0: (-30, 51, -2, -6, -12, -3, 22, -7, -6)
1: (-45, -2, 25, -19, -40, -16, -51, -22, 47)
2: (28, -64, -9, -5, -5, 32, -34, 2, -85)
3: (44, -25, -127, -35, 47, 20, 28, -7, 2)
4: (14, 8, 40, -19, -40, 15, -47, 30, 9)
5: (-33, 56, 1, 7, 17, -46, -17, 10, -15)
6: (66, 27, -38, 24, 49, 39, -33, 32, -56)
7: (31, -56, -12, 39, 22, 2, 19, 6, 1)
8: (-37, -34, -30, -21, 19, -26, -8, -2, -36)
9: (20, -29, -18, 14, -12, -47, -27, 19, 11)
10: (-67, 77, 73, -9, -9, -25, 19, -51, -12)
11: (-26, -45, -82, 7, 45, -16, 8, -51, 17)
12: (-69, 41, 44, 17, 3, -32, 22, 1, 33)
13: (3, -35, 40, 55, -5, 4, 0, -12, 35)
14: (-16, 42, 62, -18, -49, 19, -20, 40, 26)
15: (2, 12, 33, 19, -10, -2, -34, -4, 10)
16: (-43, -30, 54, -27, -77, 2, 30, -6, 11)
17: (-52, 28, 9, -1, 12, -33, 43, -48, 11)
18: (-31, 15, -75, -7, 16, -11, -23, 5, -9)
19: (92, -25, -1, 20, 38, -10, 45, -22, 14)
20: (-12, 12, 22, 18, -12, -4, -25, -2, 19)
21: (33, -18, 11, -9, -16, 36, 10, 18, 29)
22: (17, 36, -32, -8, 16, 27, -40, 30, -4)
23: (47, -4, -36, -6, 31, 2, 60, -31, 21)
24: (-5, -57, 12, 35, -3, -10, -26, 3, 14)
25: (12, -8, 24, 8, -25, 23, -7, 32, 18)
26: (23, 32, -21, 4, -7, -2, -40, 7, 55)
27: (48, -18, -68, 21, 57, 50, -21, 22, -24)
28: (-54, 35, 19, -24, -14, 10, -28, 4, 31)
29: (1, 1, 45, 11, -43, -34, 11, -27, 23)
30: (-11, -9, -8, -16, -15, 2, -40, -19, -30)
31: (-25, 57, -15, -41, -4, 51, 74, -37, 3)
32: (-2, 8, -6, -17, -2, -14, -45, 1, -44)
33: (45, -13, -70, -31, 22, -17, 39, -12, -1)
34: (2, -5, -55, 17, 24, -10, -11, 4, 31)
35: (33, -1, 72, 30, -67, 6, -49, 42, -31)
36: (-20, 5, 30, 24, -28, -1, -30, 12, 50)
37: (11, -16, 55, 4, 12, 16, 20, -28, -11)
38: (47, 0, -76, -3, 40, -7, -28, 4, -73)
39: (3, -23, -26, -14, 22, 25, -79, 25, -1)
40: (7, -50, 10, 5, 3, -31, -14, -4, 20)
41: (-36, 95, 62, 33, 15, -22, -10, 6, -27)
42: (3, 42, 19, 12, -38, -26, 8, 32, 45)
43: (2, 50, -10, 28, 32, 23, -13, -31, 0)
44: (-34, 11, 8, 13, 28, 5, 9, -20, 14)
45: (57, 13, 2, 11, 14, 44, 16, 13, -41)
46: (10, 15, 37, 14, -34, 3, -72, 51, -33)
47: (-34, 46, -10, -31, 13, -13, 77, -48, 24)
48: (-29, -28, 11, -38, -30, 21, -42, -2, -34)
49: (64, 12, -28, 9, 58, 28, -22, 23, -42)
50: (-34, 40, -7, -2, 21, -32, 10, -52, 20)
51: (-5, -66, -5, 17, 12, 15, -10, 7, -25)
52: (-22, 42, -39, -24, -25, -34, 38, -32, 38)
53: (-18, 46, -19, -55, 1, 21, 71, -32, 12)
54: (33, 19, -31, 8, -22, -7, 59, -5, 59)
55: (-47, -11, 15, -28, -38, -33, -33, -26, 30)
56: (-19, -4, 5, 22, -28, -54, -53, -30, -35)

(-16, -15, 64, 24, -62, -4, -6, 7, 85) 36 29 13 42 1
(-24, -36, -14, -12, -16, 0, 15, 5, 24) 40 21 24 25 44
(-56, -12, 27, -41, -50, -35, 8, -11, 33) 55 16 1 29 28
(21, -60, -14, -2, 19, -32, 1, -16, 14) 40 7 9 24 51
(68, -36, -62, 29, 36, 49, 6, 12, -37) 27 49 6 45 7
(18, -9, 6, -36, -20, -3, 35, -33, -6) 37 21 29 23 0
(-8, 39, 39, 5, -22, 3, 24, -7, -21) 0 20 37 15 29
(6, -9, 69, 57, -13, 16, 5, -3, 44) 13 36 15 20 25
(24, -41, 1, -12, 9, -58, 46, -21, 2) 40 23 7 33 9
(24, 31, -26, -1, 0, -19, -22, 8, 55) 26 34 42 20 22
(-35, 42, 82, -17, -50, 27, -31, 43, 37) 14 4 28 36 25
(54, -19, -65, -42, -3, 0, 28, -21, 1) 33 23 3 34 54
(-35, -42, 39, -27, -62, -14, 22, -17, 19) 16 29 55 1 40
(1, 9, 13, -13, -17, 19, -18, 30, 18) 25 4 20 21 15
(35, 10, -42, 10, -19, 15, 32, 4, 58) 54 21 34 23 26
(-17, 28, 15, 3, -20, -13, -9, 2, 26) 20 15 36 42 28
(-32, 77, 31, 31, 21, -2, -14, 27, -32) 41 5 0 43 20
(-44, 1, -12, -3, 27, 2, -5, -13, -9) 44 8 30 0 18
(59, 13, -26, -51, 37, 47, 52, 18, -54) 45 49 33 23 6
(-66, -19, 25, -59, -46, -57, 7, -1, 32) 55 16 1 28 29
(14, 34, 5, 38, -30, -65, -3, 24, 45) 42 9 20 36 29
(17, 0, -25, 1, 18, 22, -9, 56, -20) 22 49 45 25 27
(-35, 34, 23, -26, -6, 4, -18, -1, 23) 28 20 0 15 44
(33, -10, 74, 48, -58, -29, -25, 20, -18) 35 15 46 29 4
(8, -46, -24, -3, 37, 18, 13, -15, -33) 51 7 8 30 2
(55, -86, -60, 12, 29, -4, 50, 47, 15) 7 33 19 23 51
(6, 51, 18, 32, -35, -66, -24, 23, 45) 42 36 20 26 15
(-26, 73, 18, -3, 5, -1, 13, 44, 57) 42 28 12 0 14
(-53, -10, 40, -42, -47, -45, 12, -35, 42) 55 1 16 29 17
(14, -78, -16, 11, 14, 18, -9, 10, -26) 51 7 24 2 40
(82, -21, 7, 16, 27, -10, 57, -13, 41) 19 23 7 54 21
(1, 67, 73, -4, -33, 14, 23, 20, 7) 14 42 0 25 41
(-29, -26, -35, -40, 23, -7, 40, 3, -8) 8 33 44 18 34
(31, 23, -41, 11, -1, 2, 32, -5, 58) 54 23 34 26 52
(10, 49, 79, 10, -23, 32, -2, 32, -7) 14 4 25 15 20
(53, -59, -58, -24, 36, 14, 42, -1, -19) 33 23 3 7 19
(4, -29, -23, -1, 4, 48, 17, -7, 9) 21 51 7 25 44
(-32, 28, 23, -14, -13, 22, -36, 7, 36) 28 20 36 15 1
(-27, 4, 51, 16, -16, -19, -67, 42, -11) 46 15 4 20 36
(-50, -52, -17, -5, 33, -29, -48, -38, -56) 8 30 32 56 51
